Each row is where one point has got to under a steady rotation. How many steps took it there?
The counts run from 0 to 548.
[-12 -10   3  -5   7 -22  12   3   8  -2   4 -11   1   4   0   5 -12  12
  26 -14 -16   6  -2   2   0  -3 -13   3  -2   1  -6   5 -10   6   6  -8
  -1   3   2   7  17 -11 -16   9  -9  -7   8  21  -4  -7   1   9  -4 -27
   7  -8 -15   3]	335
[ -1  -4  13 -19 -17   4  10   1  -2  -9  -1  -5  14   8  12   0   0 -11
   5 -16  -5 -10 -13  -9   4   5  -8  10   1  -6   5  11  -7  11   4  -9
   3  -8  -2   4  22  -1 -13   1 -18  -7  10 -11   5 -25   1   1   2 -25
   1  -3 -18  13]	241
[  1   4  12  -9  10  -2  23  -1   4  -4 -11 -11   1  -1   8   5  -1  19
  18  -9 -17  -8 -12 -21   4 -17   0   4   5  -9  -8  17  -8  -8  -1 -13
  -9   7  -3   6  12  -5  -2  -4 -17   0  14   6  -3   5  -6   9 -11 -25
   8   9  -9   8]	385
[ -7  -5  -4   0   3 -14   8   4   6   1 -26 -16  -3  23  26   8   1  20
   7 -10 -26  11 -15   5  -2   6  -2 -12  -2   3  -7   7  -7  -6  -9  -8
  -7  -4  -2  14  12  -6  -6   0 -11  10 -10   9  -7  -8 -16   2  -3  -8
   6  -7  -1   8]	22
[-25 -16  20   7  -8 -13   6   4  -8   4  -6  -9   1  14   1  -9 -16  -5
   7  -2   3  -9  -3   5   8  -2  -5  11   3  -4   5  -7  -9  -7 -13  -6
   0  -3   1   3   7 -13 -25  11   0 -19   7   9   6   1  10  -2  12 -18
   5  -3 -24  -5]	126
[-20  -1   7  -8 -12  -9  15  -8  -4 -10 -16 -11   7  -3  19  -1   0  -1
  -5  16 -28   6  -5 -17  -9   4   8  -2   3   3  -8   0  -2 -10  -4  -2
  -9  -6  -7   0   1 -10  -9   3   1  -4  -6   1   9  -4 -15  13  -1 -24
  15 -12  13  -9]	184
[-25  -1   4   6   4  -9  17  -2   5   2   7 -13   9   9   0  10  -4   8
  -4   4 -16  -2 -21  12  -2 -12  10  13   9 -11   7   9 -13   1 -10 -15
  10   3 -11  12  10  -6  -8  10  -7  -8   4   1   4 -13   6   3  12 -23
   9 -10  -5   7]	529
[ -3  -7  22  -1  -5 -19   9   6  -3   2 -12 -23   4  11  12  -1   1 -17
  -6   2 -15  -3 -13  -5  -1  -8   0   7  14  -4   3  10 -21  -2 -11 -11
   0 -21  -2  17  12  -4   0 -13 -12 -11  -2 -11   3   6 -10  -4   3  -8
   6   2 -11   6]	146
[  2   6  17   3 -13  -9   9 -12  -3  -7   2 -12   6   8   7  -5   1   0
   7  -8 -17  -3  -5 -18   9   1 -10   2   0  -8   8  -3 -24  -6  -6  -5
   4   0   4  16  20   4  -8  10 -23 -16  -3 -17   4  10 -12   5   5  -8
   5   5 -13   5]	436
[-25  -4  13 -14 -12  -6  23  -7  -5   7  -7  -2  17   5  20  -9   4  -5
 -11   8  -6   3   2 -12  -5   7  18   5   7   5  15  -6  -3   5 -10  -2
 -13  -6  -3  11   7  -1 -11  14  -9  -4   8 -18   2   1  10   1   6 -31
   0 -10   4   3]	194
[-16   2  22  -1  -6  -1  15 -14   3 -12  -5 -12  12   3   7  -5  -6  -7
  12   1 -21  -5 -14 -13   5  -9  -3 -13   0  -4  -6   1   1 -10  -9   2
  -1  11  -3   6   9  -7 -16   0 -12 -14  24  -7   4   2 -10   7   5 -19
  10  -9 -12   2]	95
[-23  -6  14  -2  -5  -8  13  -7   3   1  -6 -16   4   6  17   2  11  -2
  -4  15 -27  14   9   0   4   0   8  10  13  13   2   3 -24   0  -1   0
  -1 -13  12  16  13   2  -6  13  -3  -8   0   0   5  -1  -4  -5  10 -24
   4  -4   6  10]	196
[ -4 -15  14 -11 -19  -5   9   6  -6  -9 -31  -9  -3   4  14  -7   5   0
   1 -10  -7  -4 -17  -6   1  23   1  -6   6  -4 -10  -3   5  -8  -1  -7
 -12  -8  -7  10   5  -8 -15  -6   5  -8 -10  -6   8 -10 -23  16   2  -6
   7  11  -1   2]	476
[-20   1   4  -8  -4  -8   7  -8  -2  -6   3  -8   9   6   5  -7 -14   2
   0  -7 -12 -15 -17   0  10  -1   3  -8  -2  -9  -3  -4   3  -5  -6   5
  -3  11 -22  -5  12 -12 -28  -1   1 -15  15   2   3 -13  -4   3   1 -21
  19 -11 -15   4]	545
[-13   8  12   3 -12 -14   6  -6 -14  -4  -7  -3   5  17  25  -3  -6  -2
 -11   6 -12  -2  -5 -12  -2  -2  -6   6   5 -13  13  -4   0   8 -13 -18
   1  -6  -2  10  11 -13  -8  17 -17  -3 -16 -12   5  14   0  -9  12 -11
   4 -10 -12  -5]	439
[-13  -5   7  -9  11 -18  12  18  -8  -2 -12  -6  -5  13   8   2 -17  17
   8  -2  -1 -16 -19  10  -1  -2  -3   2   7 -13  -5   1  25   6 -11 -18
  -6  -5  -8   6   9 -17 -16  -1   9  -6  -6  10  -1  -3  -6   1   5  -5
   6   6  -7  14]	461
[  4  -8  13  -7   3 -13  11   7   5  -6  -8 -16   1   5  -4  -3  -7   9
  21 -17  -9 -13 -22   0   6  -1 -10  -2   5  -6  -8   4  -3  -3  -1  -5
  -8   3  -3   5  16  -6 -15 -10  -4 -14   9   5  -3 -10 -22  12  -4  -8
   3  15 -14  13]	464
[-19  -6   6  -6  -2 -23  -3   4  -9  -5 -18 -10 -12  13  26  -3  -9  10
   2  -3 -19   4   9   0   3   1   0   2  10   1  -9   0  -9   3   0  -3
   4 -14   6   5  11 -17 -21   6   0  -5 -12  20   2  14  -1  -8  -4 -13
   5   0 -17  -6]	343
[ -5   1   2   0  -2   1  23   7  -7  -1 -12  -5  -5   6   2  -1  -4  19
  11 -11   3 -12  -6   6   9   4   1  21   3  -8   4  10 -18  -4  -5 -22
  -1   9 -19  -4   6  -1 -16  17 -11  -3 -13   8  -4  -8  -5   4   1 -29
   4  15 -10   0]	366
[ -6   0   5 -14  14 -10  26  10   5   3 -16  -2   3   3   4   5  -6  23
  11  -6 -10 -15 -13 -13   0 -16   6   3   7  -8  -4  16   8  -6 -12 -14
 -13   3 -11   9  12  -7  -4  -4  -8   9  12   4  -8   3   4  11 -10 -21
   3   5  -3  12]	384
[ -6   4   4 -17  -9 -12   6  -7  -2   3  -5   3   6   4  18 -15 -14  11
  13 -18   4  -9   2 -12   9   8  -6   1  -3   1   9 -10  -4   1   5   1
 -10   1  -4   1  17 -15 -27   9 -14  -7   9   9  -5   3   7   0  -9 -23
   1  -3 -27  -3]	338
[-17  -5   7  -5  -1  -9   7   5  -4  -8  -8  -5   1   4  19   0 -21  12
   4  -6  -5  -5 -21  -1  10 -11  -3   0  11  -4  -8   7  18   3 -20 -13
  -2   3  -6   8   0 -23 -18   7  -2  -2 -11  16   7   0   1  -3   4 -14
   4  -2 -14 -18]	9
[-29  -9  -1   2   1  -5  16  -2  -3   0 -15   5  -2   6   5   9  -3  19
  15  13 -15   2   1  -3  -1  -7  -4   5  -3  -6  -5   8   7  -2  -4 -17
  -1   5   2   6  10  -9 -13  25   4   5   1  15   9 -10   9   8  11 -22
   1 -20   5   5]	412
[ -1  -1   4  -4 -10 -14   2   3  -8   1 -29  -3 -11   3  16  -9  -3  26
   5  -2 -14  -6   5 -11  20   3   6   7   3  -5   3   3 -21 -21  -3  -6
 -10  -9   0  -5  21  -6 -17   2   5  -9  -7   9   1   7 -12   6  -6  -1
   6  16  -7   6]	53
[-31 -15   3  -7  -4  -3  13   1  -3   1 -18  10  -4   8  13  -1  -7  18
   4   9  -9   1   2  -6   6   2   4  -1   4  -5   0   2  16   0 -10 -12
  -9  -2  -1  11  13 -11 -17  20  11   6  -2   5  11  -7  13   3  15 -14
  -2 -18   9   9]	411
[-12  -8   8  -3 -11   2  22  -7  -7   1 -24  -8  -5  -2   3  -8  -1  20
  15  -2   6  -5  -5   2   4  11   2  15  -2  -2   3  -6 -14 -20  -4 -13
 -16   9  -6  -4   5  -9 -21  20   6  -8  -3  20   6 -14  -2  13  -2 -25
   1   8  -3  -3]	494
[  3   7   9  -3   1 -12  15  -1 -12   1 -18 -21  -9  21  25   9   5  19
 -11   3 -14  -8 -12   8  -9  -4   4  12   6 -10  10   1 -14  -8  -4 -20
  -1 -14  -5   7   8 -14  -2   8 -11   0 -17   6  -4   0  -7  -5  -2  -5
   6   6 -11   7]	149
[-13  -4  12   7 -15  -6  13   1  -5 -15   2  -7  12   4  -6   0  -8 -12
  15  -8  -3  -8 -20  -8   3   1 -21  13   7 -13   2   5  -2   5  -8 -19
   4   6  -9   6  18  -3 -13  13 -15 -16 -10  -7   9 -12 -12   8  17 -17
   6   0 -10   1]	447
[-13   4   7  -3  10 -11  11  -7   4  -2 -17 -14   3  22  25   3   2  20
   3   7 -33   0  -8  -4  -1  -5   3 -19   5   0  -4  -4   6  -6  -8   2
 -10  -4  13  17  17  -6  -8   6  -6   3   7  -5  -3   0 -14   0  -1  -3
   4  -8   0  22]	100
[ -9   1   5  -6  16 -20  17  11  -9  -7  -8  -7   1  10   5  13 -14  18
  17  -5  -9 -11 -22   0 -12 -11 -12   5   6 -14  -3   4  19   2  -3 -17
 -10   1  -6  -1  10 -16 -12   3   0  -1  -3  17  -3  -3  -2   8   1 -14
   6   4 -12  12]	462
[ -3  -7  -3  -9   3  -3  22  -9  10   0   0 -13   3  13   8   0  -1  20
   3 -17 -13  -5 -14   9  -2   8   5 -12   0  -1  -3  -5  -1  -2  -7 -12
  -2  10 -11  28  17  -4 -10  11 -13   1  -6  -2  -3 -20 -14  18   9 -17
   6 -14   6   4]	317
[  4  -7  20 -13  -5 -21   5  16  -4   3 -14 -17  -1  12  16   3   0  -4
 -17   0  -9  -4 -11  -5  -2  -4   4  10  18  -7   7   2  -6   5 -10 -12
  -1 -25   5  20  13  -8  -2  -5  -4  -3  -7  -8   2   7  -3  -6   3  -2
  -2  10 -10  13]	147
[-15 -15  10 -13  -2 -13  11   5   8  16 -22   0  -3  19  15   0   4  16
   3 -14   6   3  -9   6   3  12   5   6  12  -7   6   4  -7  12   1 -12
  -1 -10  -4  22  12  -5  -8   5  -8   4   5   5  -4  -6  11  -5   0 -23
  -8   0 -15  16]	31
[-16 -16  13 -19 -11  -6   4  14  -9 -12 -10  -5   1   2   1   3 -12  -8
   9  -4  -5 -16  -2 -14   3   3  -9   8   6  -8 -14  12   8   8   0  -8
   3  -7   0  -4   4 -14 -22  -2   8  -5   8  12  11  -9   4   9   3 -28
   5  -4 -18   1]	253
[ -1  -7   0 -22  -4  -5   3  11  -8  -6 -14  -3  -3  13  20   4  -1  23
   2 -10  -5 -15   1   5   9  11  -3   6   4  -4  -5   5   5   5   6  -8
  -7 -12   5  -3  25 -12 -22   6   7   1  -4   9   3 -25  -5   3   1  -9
  -4   5 -11  19]	248
[-11  -5   1 -10   4 -14  24  -4   7   9 -13 -17  -1   6  -2   0   6  19
   4  -6 -14  -1  -9  -2  -7  10  17  -7   1   1   4  -9 -10 -11  -3   1
 -12  11  -6  17   4   2  -8  14   2  -6   5  -2  -2  -8  -8  25   1 -25
  11  -3   8  11]	189
[-27 -10  12   5  -3  -8  19   1  -8   3 -25  -9  -6  10  15   4   8   4
   6  17 -11   9   3   7 -13  -3   2  13   2   3   3   3  -5  -2  -4 -21
 -10  -8   4  -5   8 -13  -4  15   4   2  -7  14   3  -4  -3   4   1 -22
   1  -5  10   5]	490
[-13   1  -8  -4   6 -13   4   1   2  -6   5 -13   1   2   9  12  -6  19
  15   2 -26  -1 -18   7   4  -5  -3   1   1  -3  -6   7  -2  -6  -1  -5
   1   4  -4  -4  24 -11 -18   8   7 -11  -1  16   2 -22 -12   8   8 -11
  10  -8  -3  14]	541
[ -2   1  -6  -3  -8  -1  25   4  -1  -6  -9  -1   3   2  -2   3   9  12
   8   2 -12  -7 -14  -5  11   4   0   7   5 -11  -1   9  -4 -10  -9 -18
  -8   4  -9   6  22  12  -6  13  -3 -14 -13 -18   5 -20 -22  15  11  -8
   5   6  18  20]	73
[  2   2   7 -10   2 -15  17   1 -10  -1 -28 -11  -1  18  25   6   3  23
   5  -2 -13  -4 -17  -6 -13   5  -3  -5  -1  -5   3  -6  12  -1  -3  -9
 -22  -6   2   1  10 -12  -6   1  -8   8 -10   2  -5   0 -15   8  -9 -10
   1   5   3  15]	473
[-11 -15  -9 -12 -10 -10  11   1   0  -8  -6   0  10   5  24  -6  -3   0
  13  -9 -13   3  -4   3   5  10 -14  -8  -7   8  -2  -1   5   4  -4  -7
 -15  -6  -7   1  36 -10 -21   6  -6  -5  -9   2   3 -23 -16   4   6  -8
   1 -20   9   1]	329
